In the data rows, 500 means zero.
Each row of this table is followed by its label. One hidden rule gives the labels. It looks at one to three of the table's principal directions, none of them among the few with the most spread.
446,499,520,512,621,441,546,453,594,751,542,565,508,478,625,686,520,516,507,469,631,417,576,659,512,450,461,321,549,557,413,416,441,633,751,402,484,407,478,416,496,491,308,442,665,557,392,543 pond
524,509,558,486,503,510,387,631,466,481,330,305,486,520,445,522,473,442,594,552,321,430,510,310,376,530,635,646,387,474,522,484,585,224,285,611,540,534,556,476,515,410,297,579,380,465,644,544 pond
502,447,594,454,453,600,506,567,441,354,485,508,595,359,546,377,553,673,453,583,415,700,411,390,613,522,600,566,535,472,639,669,690,401,492,652,450,506,591,667,501,492,625,571,407,571,477,435 pond
373,409,519,612,674,580,574,636,529,616,298,425,585,563,711,711,407,279,259,524,741,227,764,605,592,250,506,340,599,277,381,162,432,627,453,348,511,514,688,381,490,529,269,503,398,353,468,406 silk
520,548,635,461,597,341,448,465,527,642,526,545,420,439,563,555,450,525,614,392,478,538,445,395,419,538,425,358,426,655,512,746,520,458,697,537,470,414,384,311,560,528,401,503,690,528,536,665 silk
607,482,439,480,363,515,421,397,527,552,557,459,450,625,287,459,644,623,765,479,368,482,352,638,449,628,621,583,461,679,423,415,581,503,508,427,547,487,427,658,592,411,431,487,517,632,350,448 vine
500,352,417,605,624,638,444,443,691,455,425,515,505,629,622,412,461,508,503,487,626,427,417,508,641,495,412,467,551,316,511,439,467,582,621,544,528,526,641,428,656,434,541,575,417,258,421,418 silk
476,626,448,446,377,536,306,632,541,440,522,234,560,617,386,531,469,255,640,554,218,257,520,326,314,753,516,580,458,615,479,388,456,456,298,535,494,613,570,474,477,545,492,531,467,569,579,441 silk
630,305,446,701,373,668,477,450,670,387,464,493,650,675,738,464,426,620,501,535,449,446,513,551,856,405,644,376,481,323,439,513,439,674,391,674,408,550,607,554,661,507,699,654,181,291,426,355 vine
468,510,607,523,532,495,626,630,365,345,303,353,476,405,533,470,546,417,346,572,427,608,537,434,448,358,532,564,517,330,587,511,575,286,324,525,492,550,579,472,460,500,547,587,388,475,662,504 vine
631,375,474,631,516,447,480,277,582,549,501,614,244,668,429,506,536,646,710,380,590,579,404,719,570,466,445,484,454,510,374,556,467,613,657,431,618,441,363,509,628,369,500,430,507,356,444,609 vine
332,749,321,410,381,494,496,583,454,400,748,345,499,512,95,568,601,163,497,547,438,347,445,501,242,807,443,625,573,724,456,261,421,485,398,352,513,595,427,681,290,569,607,375,643,812,532,387 silk
493,608,592,399,535,309,615,479,383,637,530,588,457,335,562,575,413,548,503,490,491,635,601,529,349,332,481,471,481,542,561,645,510,350,536,493,445,390,358,321,378,445,396,470,661,554,653,730 iron
553,436,461,579,291,683,492,543,477,263,543,567,745,502,623,390,430,547,321,508,441,500,534,443,771,463,696,531,525,385,614,494,501,626,288,669,421,623,644,683,440,592,791,670,175,430,385,172 vine
458,325,442,745,579,627,566,479,584,691,482,712,691,594,788,728,364,534,231,434,941,250,793,775,862,171,613,225,598,336,294,133,377,916,594,370,457,515,636,519,486,527,307,447,312,319,170,272 silk
649,391,364,636,444,590,409,343,695,483,570,622,467,695,422,414,585,641,690,341,462,492,265,533,627,682,615,565,402,577,512,512,539,627,620,578,510,523,479,617,600,468,568,568,358,409,302,292 iron
558,436,453,534,548,482,361,351,576,536,490,628,432,697,398,457,520,540,677,271,537,473,275,378,570,660,608,483,397,727,454,673,590,595,761,517,572,518,373,517,708,554,464,589,471,472,335,441 iron
447,377,592,563,663,521,535,570,521,558,304,467,585,451,803,534,466,560,437,620,548,554,585,464,608,303,511,350,588,365,466,556,601,470,638,548,413,507,617,345,638,490,381,556,474,442,487,620 silk
553,456,555,463,510,534,436,586,542,322,356,287,431,486,522,336,507,450,583,644,260,604,416,273,429,606,393,677,420,349,595,675,517,266,278,687,543,548,592,434,601,509,601,574,461,413,815,631 pond
496,454,414,521,557,542,550,420,595,445,512,502,439,559,498,427,547,507,495,533,566,555,447,551,540,535,357,543,529,401,482,499,413,554,564,499,548,509,512,487,572,498,611,470,525,412,572,548 vine
592,437,547,559,581,437,465,433,576,587,432,535,373,556,457,488,541,573,677,391,475,553,333,485,455,533,535,513,395,568,512,589,620,431,610,513,519,451,448,440,602,449,363,520,539,470,482,528 vine
451,553,503,620,557,450,439,653,545,659,402,260,459,604,465,785,527,191,540,494,435,183,686,507,329,546,550,451,438,563,303,210,385,460,360,396,519,563,524,389,441,531,169,471,475,542,554,491 vine
508,550,607,387,496,462,414,567,463,518,483,393,418,394,347,454,692,588,679,552,280,616,314,404,332,731,519,599,466,678,572,608,705,338,573,512,519,466,496,627,503,477,425,455,644,743,466,534 vine
440,673,438,408,319,479,384,521,446,496,744,358,493,490,276,570,516,434,655,631,387,420,594,582,315,684,408,555,568,702,363,367,401,528,430,429,513,557,439,599,393,438,503,313,650,714,514,612 vine
531,408,416,541,458,621,583,465,570,426,544,570,572,505,521,442,588,566,439,508,504,561,434,559,662,529,599,565,519,434,552,497,495,522,471,572,484,493,525,661,486,523,636,597,371,499,457,341 vine
626,406,533,656,387,575,497,357,594,532,716,753,607,534,562,571,515,761,601,284,542,632,431,573,787,552,780,454,432,727,490,661,613,721,727,668,425,519,443,678,504,534,520,586,308,535,274,275 pond
546,797,525,229,484,133,444,357,316,492,637,600,87,411,63,368,522,455,755,292,309,710,216,337,6,761,275,680,342,804,691,901,520,208,596,417,618,351,91,381,355,434,635,386,888,620,716,822 iron
511,439,528,515,584,485,519,531,474,552,341,515,445,507,538,508,490,503,386,508,612,451,556,509,526,393,451,501,450,349,476,407,470,533,412,427,580,467,549,495,515,524,404,431,490,400,517,510 silk
528,510,403,564,530,449,505,400,631,760,599,472,364,644,297,695,662,455,678,412,583,315,485,774,397,615,490,471,452,676,279,215,390,620,606,282,585,433,386,561,505,452,229,356,647,612,379,478 iron
304,758,496,311,477,410,528,584,416,554,690,201,472,443,275,656,529,189,590,639,434,394,667,566,144,624,300,524,632,723,344,344,371,389,479,328,525,543,424,387,417,498,379,357,811,784,743,743 pond
494,389,306,544,594,633,320,339,791,808,577,518,542,845,454,660,483,517,641,383,794,56,537,677,654,611,492,349,470,593,186,152,282,839,729,344,636,438,505,528,740,434,176,425,523,355,221,422 iron
520,467,489,553,549,515,517,438,594,473,534,524,443,517,450,449,567,572,555,480,546,591,340,517,533,569,444,512,483,504,515,536,550,530,625,525,506,500,511,542,566,486,545,463,545,501,477,477 vine
585,430,249,699,329,655,401,252,757,555,862,744,575,773,342,576,531,609,600,290,729,303,377,771,801,712,605,418,478,693,322,262,348,999,696,448,534,547,450,815,523,532,613,413,397,494,80,117 iron
684,415,591,458,445,435,515,354,446,523,414,687,502,501,672,340,540,866,585,394,369,740,398,457,635,413,613,438,411,546,599,856,629,531,653,600,440,424,401,453,651,520,618,610,423,424,389,571 vine
377,584,643,522,470,519,426,676,371,277,482,310,458,470,402,584,415,226,418,497,458,462,560,319,450,573,482,508,539,546,494,559,551,449,372,532,543,619,562,549,423,568,597,504,421,541,650,474 pond
430,643,663,453,418,421,465,703,311,327,463,319,462,325,520,535,395,321,443,632,288,564,648,364,312,477,417,548,551,448,596,587,533,328,263,560,465,573,566,426,304,498,610,466,512,560,731,615 vine
476,509,506,558,481,544,376,607,535,332,457,448,490,501,473,470,388,344,414,497,466,384,414,315,528,591,487,513,455,370,612,508,476,452,322,607,527,535,594,566,428,507,653,560,407,403,526,348 silk
389,671,564,316,365,479,431,557,390,428,719,434,540,332,368,507,554,521,575,640,347,624,489,472,375,712,429,546,620,725,534,599,585,523,589,504,484,528,488,671,374,520,630,361,703,831,502,574 pond
436,634,867,239,573,329,466,740,261,440,336,243,452,117,633,414,492,580,541,769,166,827,560,148,219,487,337,541,500,510,663,941,704,50,433,679,433,458,535,300,495,489,445,464,740,681,880,969 pond
449,559,445,432,488,472,457,533,428,351,448,521,432,488,417,378,429,390,383,529,510,465,418,408,441,524,366,521,529,364,617,512,465,484,387,446,543,487,506,531,427,504,736,463,541,435,513,482 iron
516,630,460,401,440,440,391,594,461,534,454,419,603,488,510,486,416,421,548,528,267,386,546,271,314,568,599,599,398,543,596,513,479,305,324,612,445,540,494,368,426,500,405,597,468,511,583,523 pond
506,560,598,482,472,431,402,593,439,475,441,410,466,425,505,498,566,498,522,564,332,532,484,372,409,618,453,497,462,557,519,571,539,490,474,525,502,551,535,523,477,576,517,435,566,613,486,534 pond
568,382,466,598,575,524,433,461,580,501,395,644,437,568,652,444,436,556,481,418,541,471,474,476,600,467,459,462,473,348,568,549,484,593,555,535,509,470,547,428,512,475,565,531,396,259,400,447 silk
442,721,357,273,331,416,358,505,458,470,665,311,455,497,218,405,593,418,702,710,234,433,411,488,183,795,307,589,560,670,467,435,406,426,423,396,517,514,402,565,458,461,639,336,799,773,530,675 vine
480,537,502,623,441,539,401,508,546,396,587,413,431,588,388,588,432,352,521,436,552,367,520,534,510,578,449,486,501,505,428,381,400,593,440,497,569,583,542,552,456,456,553,463,436,425,491,395 pond
542,618,481,307,423,396,526,449,378,436,547,591,520,328,461,293,498,720,576,572,296,764,353,371,356,499,541,621,485,532,731,789,614,197,515,641,405,424,368,464,437,371,650,574,585,577,563,671 iron
562,448,422,585,446,503,473,399,560,588,522,573,495,633,541,585,453,498,510,433,581,356,601,650,602,438,534,445,467,472,379,374,328,677,469,451,564,500,460,505,519,497,461,501,435,397,414,447 iron
499,471,577,424,467,522,532,573,418,383,429,441,513,368,504,366,517,536,464,635,411,629,431,460,488,450,486,559,545,390,619,578,612,335,355,539,486,475,562,563,500,479,604,540,531,564,577,520 iron
433,584,595,353,425,439,637,642,244,549,437,418,688,304,685,536,512,505,369,687,347,584,806,515,409,279,586,455,625,529,487,515,537,374,375,454,359,525,498,380,411,572,433,536,518,690,577,666 iron
508,535,418,462,402,519,501,411,504,435,706,607,473,542,322,448,501,453,468,394,596,470,430,547,556,632,431,507,489,605,486,517,389,657,477,438,549,481,395,641,456,595,700,449,547,539,460,397 silk
379,619,317,461,414,576,425,599,470,326,534,400,605,559,398,432,474,235,373,587,440,309,520,401,411,640,437,568,598,453,537,298,395,553,347,446,491,647,591,548,399,577,704,503,459,533,457,343 vine
383,629,553,373,450,457,531,574,372,738,634,619,743,345,572,721,394,589,425,522,580,423,699,571,486,359,726,362,584,692,485,394,618,557,615,436,364,422,477,549,311,464,250,436,572,740,317,477 vine
520,537,629,367,508,426,496,558,336,485,408,587,523,323,542,399,504,639,450,469,388,659,432,304,451,469,606,530,450,540,692,757,674,298,507,586,454,430,454,499,449,505,513,590,503,557,482,537 silk
391,597,359,526,379,560,464,591,441,367,552,461,547,532,375,528,528,280,340,562,497,310,538,581,458,594,470,507,629,449,506,196,419,671,368,343,513,601,590,686,300,552,701,417,466,593,322,251 pond
514,445,559,529,661,425,463,368,539,671,440,747,443,599,615,573,352,551,450,216,777,404,482,493,622,381,498,299,439,533,494,591,497,715,792,420,561,400,433,357,595,527,386,522,525,299,330,467 silk
449,311,332,544,622,730,680,504,626,323,378,501,540,557,474,310,642,440,349,590,626,587,312,548,651,497,501,690,596,230,607,361,591,455,452,495,540,529,667,656,581,530,648,602,368,428,552,289 pond
680,259,437,775,580,561,721,261,729,502,522,719,403,575,575,441,643,692,522,331,679,714,296,756,775,395,570,527,426,362,520,542,480,579,644,583,515,462,463,554,613,477,569,632,370,334,450,318 silk
Here are more rows. What is the label of each one?
612,324,308,566,447,631,600,327,630,453,473,633,664,596,666,288,582,803,509,609,506,654,388,618,763,387,604,523,539,339,510,513,509,581,574,607,413,528,536,560,701,468,667,616,349,408,365,447 silk
406,650,350,515,317,598,450,544,506,87,777,514,413,492,213,411,538,213,432,454,363,538,316,423,438,909,375,706,594,547,703,535,451,613,409,552,543,631,525,792,185,593,999,468,439,589,537,199 pond
533,284,541,672,663,585,645,420,606,649,427,663,522,545,704,586,539,617,382,383,812,501,569,720,768,280,546,349,534,392,404,391,512,709,691,421,503,447,571,482,608,528,338,521,411,358,342,382 vine
397,619,649,351,518,366,484,675,278,667,419,470,589,320,650,668,342,448,453,577,412,436,773,424,327,299,601,377,567,568,518,548,590,310,453,455,386,413,457,315,339,434,264,501,572,604,541,714 iron
481,534,536,402,446,505,390,467,523,576,644,590,591,513,454,503,437,552,548,416,559,406,408,464,569,609,518,352,505,699,496,557,568,689,642,452,471,438,473,585,551,575,521,459,623,621,311,410 pond
627,386,540,620,454,555,582,437,580,360,436,407,525,490,653,374,572,724,628,648,324,804,437,517,606,415,550,606,481,372,521,665,581,370,480,739,433,594,574,458,663,424,589,600,362,438,668,610 vine
575,478,425,494,372,562,468,325,612,572,732,537,541,588,399,489,608,712,716,484,492,536,416,690,589,624,550,489,514,703,379,482,477,644,672,502,497,487,423,641,613,437,503,465,548,615,344,482 pond
576,598,641,301,319,351,525,505,198,323,452,571,517,296,512,262,488,709,454,563,247,819,427,306,455,421,549,525,465,543,697,928,634,309,376,603,423,468,358,526,478,559,808,567,528,620,569,667 pond
477,420,559,564,628,556,528,485,519,445,451,537,400,493,476,464,529,506,403,431,710,551,457,521,580,478,384,514,514,405,498,478,515,565,583,457,598,509,574,537,548,507,492,447,493,385,490,449 pond
563,420,588,558,634,415,414,516,493,722,258,487,428,638,588,624,387,450,509,330,610,234,599,455,503,318,582,318,363,467,380,442,455,457,459,401,548,401,447,289,636,462,169,572,435,281,433,561 silk
647,490,455,440,345,454,565,259,558,706,712,593,610,566,621,528,525,791,732,483,418,596,624,731,585,420,590,423,484,710,343,616,371,613,650,545,426,446,312,396,645,468,432,549,550,560,479,690 vine
498,565,380,419,427,550,442,571,520,483,483,420,663,525,477,456,483,471,579,575,270,432,466,330,398,594,701,655,459,538,601,475,568,289,370,639,416,544,525,492,457,452,447,646,387,556,546,448 iron
449,568,448,510,429,442,404,562,461,552,513,335,488,596,415,603,467,320,579,623,452,309,636,549,376,526,419,425,539,586,280,313,402,582,383,351,501,575,471,456,524,537,418,347,598,609,512,626 silk
621,356,479,546,508,530,644,383,610,615,485,609,599,516,705,480,515,707,552,506,498,628,511,621,668,334,633,490,459,435,500,580,513,495,541,607,425,437,476,434,611,490,433,625,422,441,543,528 pond
548,405,554,515,559,589,435,476,609,546,439,516,628,630,628,481,472,566,523,345,525,421,429,332,681,545,635,389,413,592,490,630,580,602,644,596,461,503,547,442,723,614,432,660,366,403,411,387 vine
434,717,348,320,319,431,487,397,424,526,854,679,546,425,250,470,549,519,513,456,504,483,407,620,383,699,458,492,592,762,560,459,439,648,627,358,469,448,329,689,289,520,710,378,734,779,276,401 silk
623,353,497,636,442,561,700,464,484,428,382,493,605,508,645,422,578,622,416,563,475,671,563,595,680,262,665,567,463,343,467,490,505,443,318,594,441,582,538,499,608,558,520,643,276,443,589,452 pond
598,356,491,660,490,576,464,490,591,317,405,443,405,592,511,391,522,476,518,506,454,554,404,438,625,545,462,587,425,339,499,566,461,486,347,623,565,579,564,546,605,531,653,565,335,332,602,442 iron
454,501,452,514,510,521,489,561,509,468,429,406,535,539,515,505,511,396,480,591,450,435,519,473,470,508,492,504,538,453,470,412,497,491,443,475,487,557,556,484,521,529,504,503,488,529,521,498 pond
422,604,620,340,463,428,630,637,282,755,486,558,801,278,838,707,365,554,227,581,525,403,986,542,516,164,652,310,566,500,473,435,401,508,400,463,350,420,500,338,315,574,265,532,494,586,489,601 pond
489,379,412,560,572,631,606,406,592,644,521,700,614,597,573,572,485,536,353,326,815,335,546,726,716,349,630,406,555,438,479,253,469,723,627,368,521,426,556,562,506,492,380,578,391,381,245,217 vine
466,350,557,691,617,583,715,415,594,524,507,641,548,517,817,630,416,524,259,429,851,531,698,776,820,190,415,270,634,278,417,418,379,827,676,447,480,491,612,409,532,548,566,504,403,281,465,420 vine
519,520,643,251,483,441,656,517,211,549,437,626,586,202,621,360,564,829,433,600,405,855,609,488,442,278,612,605,564,520,662,750,701,232,528,541,425,394,432,477,433,433,433,548,541,627,545,718 iron
520,462,590,524,438,633,280,623,515,307,387,290,503,603,370,431,527,441,530,481,384,377,358,246,568,715,574,555,401,514,507,514,590,481,346,600,590,598,645,687,628,550,552,564,326,465,460,318 vine
601,458,279,538,394,646,423,351,657,280,621,636,432,617,315,251,572,610,503,424,511,518,210,509,615,749,427,693,446,364,665,467,405,615,457,583,600,512,540,757,467,442,873,513,383,327,366,222 vine
518,575,552,353,390,499,324,580,352,414,483,634,651,406,578,359,385,523,374,399,363,439,497,198,523,590,605,503,450,559,720,695,535,504,412,613,475,520,522,527,404,624,660,649,411,482,338,328 iron
608,579,526,415,289,528,391,594,451,435,512,298,616,494,358,427,603,551,692,556,100,510,425,302,376,701,752,696,356,689,555,564,612,246,243,675,446,575,493,606,512,511,441,639,378,684,565,436 pond
519,597,595,421,366,521,381,577,448,167,554,241,350,427,192,308,663,446,660,588,182,697,225,282,334,863,399,744,450,600,625,710,608,272,350,643,590,604,524,703,512,513,770,503,550,671,691,501 pond
